Some points:
[  6 -66 -14  -2 -55  46 -25  29  40 -11  -2  22  -1   8  12 -18   8  25 -13 -74  12  12  14   3  36 -29  29 -13 -20  19 -13 -76]
[ 12  52  11   3  11 -30  18 -19  24  15  -7   6 -24  -2  11 -12  13  32  32  -4   1  49 -62 -20 -30 -40 -24 -11 -25 -16 -57  28]
[ 37  12 -18 -24   8  19 -20  -8 -29  13 -11 -39 -14  36  21  28  15  32  43  70  23  64   1  -1   1  -8 -20  -9  23  58  29  61]
[ 49 -11 -25  18 -28 -24  13 -19  45   5  11 -16 -13  14  48  16  -1  -4  -8  -6 -52 -17 -27 -19 -43  48  35 -26  -9 -58 -15  25]
[  8 -27 -32  19 -18 -13 -29  -6   1  31 -27   8 -14 -58 -50   4 -15   8  24 -16 -13 -54  13  26 -26  60  15  50  70  19  -1   1]
[ -2  32  34  12   0 -44 -24 -38 -10 -11  56 -15   0 -17 -16 -28  27   3   3  19  28 -12  -7 -10 -38  30   4   2  13  11   7 -57]
[-31  -7  67  27 -40 -66  37  11 -36  27  17  -3  16  21  25  -1   7   1  24 -14  12  10   1  28 -46  12   6 -22  21 -40   3  -2]
[ 10   4  19  -9 -28  22  25   4  12  21 -13 -13 -45  17  -7   6 -36   8 -25  23  -4  19 -23  12  36 -45  -6   0  -9  23 -26 -17]
[ 45   5  49   0 -42  17   1  -5  13 -23  18  16  10  13 -48  48 -24 -20  34  23   6  29  52   0 -33  -1  27  16  55  20   3  17]
[ 11   0  -2   4  40 -28 -46  -7  -9 -45   6  -9   4  33  30  48  34   8  56  71  13 -40 -35  -9 -50  29 -17   6 -28 -34  36  38]
[ 12  -5 -18  15   1   1 -28 -16 -14  28 -13  25  24  24   9 -12 -11 -25   1 -11  16 -35  21  25  -9   8 -22 -12  -7 -11  37  37]
[ 16   3  30   7 -36   3  29 -29  -3 -12  10  33 -27  49  13   7   8   4  -4  48 -12  51  -5 -12 -15   5 -40  -2  16  42  42   5]
[ 20 -28 -19  24  27  -1  25  -9  21  54  -2  -8 -30  37  25  26 -34 -46 -17 -11  17 -12   1 -32  47 -40 -18 -30   4   4 -31 -21]
[-36  -9 -33  34  38 -13  38 -14  -5   0  -7 -10  -9 -17 -19  -6   4  14 -51 -16  -2 -14   9 -19  32 -18  -6  20  13 -46 -58  43]
[ 45 -10 -12  32  -1  16  -2  12   5   8 -60  22  14  -9  18 -22 -12  -8 -12 -23  -5   8  44 -17  35   5  15  -6 -17 -20  30  -8]
[-10 -26 -12 -26  -2  -3  -3   8   3   4  33 -20  10 -15  -2 -25 -30  27  13  24  27   1   3  11   2  18  -3  -3  -4  29  20  -8]
[ 15  17 -29 -45  -1  12  -6  53 -27  17  16 -26 -40  15  25  32 -31 -21  -6  17  -1 -14   1  -8  -7 -13  -1  -2  19   5 -31  23]
[-16   1  22 -40  28 -21 -12  18  10   5  10  25  -4 -14   2   7   1 -11 -19  11  29  23  -7 -10   0  35 -49 -40  27  -9 -42   5]
[-56  10   8  -6  30  -9   2  14  13  30 -36 -17 -70  27  22 -12 -10 -32   7  -3 -37  28   0 -22   2 -14  17 -14 -41   5  -8 -19]
[-10  28   4  12 -32  42 -17 -18  34  10  18 -64  41 -10  -5  14   5  29   0   4 -11  42  -2  13  -7   6  -1  23  27 -22  -7 -10]
[  6  34   0 -12 -34  11 -17 -13 -13 -15   0   6  11   1 -18 -17  36 -29  -4   0  -1 -11  15   3   2   8 -30  -4  25  20   3 -25]
[-31  11  -7 -12  14  20   0  10 -13 -19 -21 -16   7   1 -11 -13  -2 -36 -34 -42   7  23  19  18  27  20  -9   8  18   5   8  -1]
[ 14  -2   8 -15  -6   9 -32  14  -3 -28  47  16  34 -17 -11   1  36   9  18 -25 -49 -15  52  27 -17   6 -40  10  -3  55  18   5]
[ 16   6   0 -24 -26  -8   9  -4  22  -7 -28 -40 -11 -35 -20   8  16   2  23  23  10   5   2 -35   6  11  -8  -4   5  -9  29  13]
[ 20  -7  30 -29  11  30 -36 -76  -7   1 -18  31  19  16 -48   0   7  36  27 -24 -21   4   4 -20  -5 -16 -28  22  -9 -55 -21  38]
[-15  -1 -17 -28  -2   5  41 -29 -19   9 -15  -1  15   9  32   6 -10  14  11  12  -8   9  -4  -6 -14   5  12 -60   6  -9 -35   1]
[ 25  13 -26  12 -19 -27  -5  26  14  27  16  -5   5  -6  -8 -37  -3  13 -16 -14 -22 -36  14  16 -23 -11   6 -13  21  -5  58   6]
[-16   6 -29 -18  13 -12   0 -10  14  11   6  -7 -10  22  32   0  -3 -16   1 -25 -13   5 -26 -18  39  -9  15  31 -30  17   0  -7]
[-50  -8 -36  33 -24  29   5  17   5 -11   0   5  18 -14 -14   2 -61 -12  -9   3  34  10 -12 -11 -11   8 -35  12 -42  20 -29 -32]
[-18  65  -4 -34   1  47   8   8 -29  21  15   8  28 -16 -45 -31   0 -10 -24  27   5 -20  49  16  12   8   3 -13  20  49  32 -17]
[ -4  29  19  28  13  -4  35  35  30 -11 -53  78   3 -61 -25   2  -7 -37  -4 -66  -6 -55 -40 -20  26 -14  14  -3 -21 -24  23   8]
[ 26 -21   1  -9 -27 -33 -27  -6  21 -28  19 -18  10  -4 -10  -5  11 -20 -56 -13  14   2 -29 -12 -13   0  13 -15   5 -21  20  35]
[  6 -15   0  23 -21  13   3   3  22  13  -2  67   5   2 -21   0  18 -28  66 -28  -3 -29 -35   4  -9  10  28  12 -30 -25   8 -30]
[  8   7  12  25 -20  30 -16  24  19  27   4 -10  41 -32   3 -23 -12 -26 -26  29   1 -44  23  33  36 -28  28  30  28  30  -7 -11]
[-43   4   4  25  10 -27   7 -29  -5   4 -20  23 -42  42  35 -50   0 -15  -9 -24 -24 -21 -62 -77  21 -37   9  -7 -21 -35   3  35]
[ 29 -33  13 -11   7 -25   7 -19  20   9  15  18  17  11 -44 -15 -11   8 -55   3  15  11  26  -4 -13 -17  18  45   0 -11  12   6]
[-22  32  35  25  34  -1 -11  -3   9 -20 -30  18  27 -19   2   3  -2  -4 -57   3   0 -63 -14  19 -38  41  14  10  26 -24 -13 -11]
[-14 -28  -6   2 -18  12  -6   2 -27  36  -6 -26  -4   3  -2  20   4  -5  -4  -8   0  20 -16   6  19  -6  37   1 -59  10 -19 -41]
[ 24  35  13 -38   9  -3 -11  -3 -33   0  19  22   6  17  -5  25 -24  12  39 -23  -8  41  -1 -11   8  10 -21  36 -39  10 -21   0]
[-10 -20   8 -18  40  11  48  31  27 -13  14  -4 -37  40  13   4  24 -16 -22  -1 -37 -22   9 -21   6   6   3 -26  -7  -6 -51  -6]
[-12 -37  -3  24   1   1 -23 -13  -5 -41 -22   1  10 -15 -25  21  17  11   4 -48 -54  -2  34   2  53 -15  -6 -44   7 -10  28  -5]
[  0 -22  25 -21  -6  31  18  31 -25  -5  17  14  24 -44  -7 -10 -52 -18  26   0  12 -22 -29  20  23   3  18   1   5 -25  34   1]
[-21  23 -19 -19  33  14  -5  19 -40 -42  39 -43 -33 -10  -7 -28  31  24  36  35  23  61  18  43  -8  15 -21  29  -7   5 -15  27]
[ -6  -5  29  15   9 -35  -2 -13   8 -19 -13 -66 -35 -22  40  37 -14  28   6  -2  30 -26 -11   2 -15 -41 -18  13 -28  -2 -39  36]
[ -5  -7 -16   0 -28 -58  37  -1  -7 -48 -27  20 -25  28  -5   3   8  10   3 -12 -26   7   6  24  24  14 -10 -19 -40 -17  10  14]
[-31  -1  15  32  25  61  11  57 -29   5   5  -7  41  17  -9   3  28  -9 -14 -19   9   2 -23  12  -9  43  17  10  33   9   0 -12]
[ 17  -2  -8 -45 -13  -2 -19 -31 -10 -10  16   6   8 -13  24  20  16 -12   4  91  39 -12  38  29   1  -4  22   9  -3  60  29  22]
[-56 -10 -57 -20  34  12 -12   9 -37  -3  50  43  11  -5  17  17  48  53  15  23  44  29  43  -4  -2  -5  20  49  11   6  24 -46]
[ 22  18   3  59  78 -10  32 -13  20 -10 -27 -10   9 -51  23 -26   8  27 -36 -38  -9 -33 -24  23 -15  -8   1 -42  -6  -3   3 -45]
[ 17 -37 -18  -5  13 -15 -14  17 -19   0 -15 -38  19   2  -1 -16 -24  21  11  31 -10  42 -15   5   1 -46   9  -7  10   7  -9 -18]
These points spread out most along one direction. Take the direction at right angles to it along which they spread out most. Go by this last direction. How far along it is each point below, from 0 to 99? 50 is the average, and the first point above lies past it. One standard deviation of the points above along it is 16.
[ 49 -11 -25  18 -28 -24  13 -19  45   5  11 -16 -13  14  48  16  -1  -4  -8  -6 -52 -17 -27 -19 -43  48  35 -26  -9 -58 -15  25] 34
[-56  10   8  -6  30  -9   2  14  13  30 -36 -17 -70  27  22 -12 -10 -32   7  -3 -37  28   0 -22   2 -14  17 -14 -41   5  -8 -19] 30
[ 12  52  11   3  11 -30  18 -19  24  15  -7   6 -24  -2  11 -12  13  32  32  -4   1  49 -62 -20 -30 -40 -24 -11 -25 -16 -57  28] 15
[ 12  -5 -18  15   1   1 -28 -16 -14  28 -13  25  24  24   9 -12 -11 -25   1 -11  16 -35  21  25  -9   8 -22 -12  -7 -11  37  37] 58
[  8 -27 -32  19 -18 -13 -29  -6   1  31 -27   8 -14 -58 -50   4 -15   8  24 -16 -13 -54  13  26 -26  60  15  50  70  19  -1   1] 80
[  8   7  12  25 -20  30 -16  24  19  27   4 -10  41 -32   3 -23 -12 -26 -26  29   1 -44  23  33  36 -28  28  30  28  30  -7 -11] 79
[ 25  13 -26  12 -19 -27  -5  26  14  27  16  -5   5  -6  -8 -37  -3  13 -16 -14 -22 -36  14  16 -23 -11   6 -13  21  -5  58   6] 65
[-31  -7  67  27 -40 -66  37  11 -36  27  17  -3  16  21  25  -1   7   1  24 -14  12  10   1  28 -46  12   6 -22  21 -40   3  -2] 44
[-56 -10 -57 -20  34  12 -12   9 -37  -3  50  43  11  -5  17  17  48  53  15  23  44  29  43  -4  -2  -5  20  49  11   6  24 -46] 58
[-31  11  -7 -12  14  20   0  10 -13 -19 -21 -16   7   1 -11 -13  -2 -36 -34 -42   7  23  19  18  27  20  -9   8  18   5   8  -1] 63
[-16   1  22 -40  28 -21 -12  18  10   5  10  25  -4 -14   2   7   1 -11 -19  11  29  23  -7 -10   0  35 -49 -40  27  -9 -42   5] 42
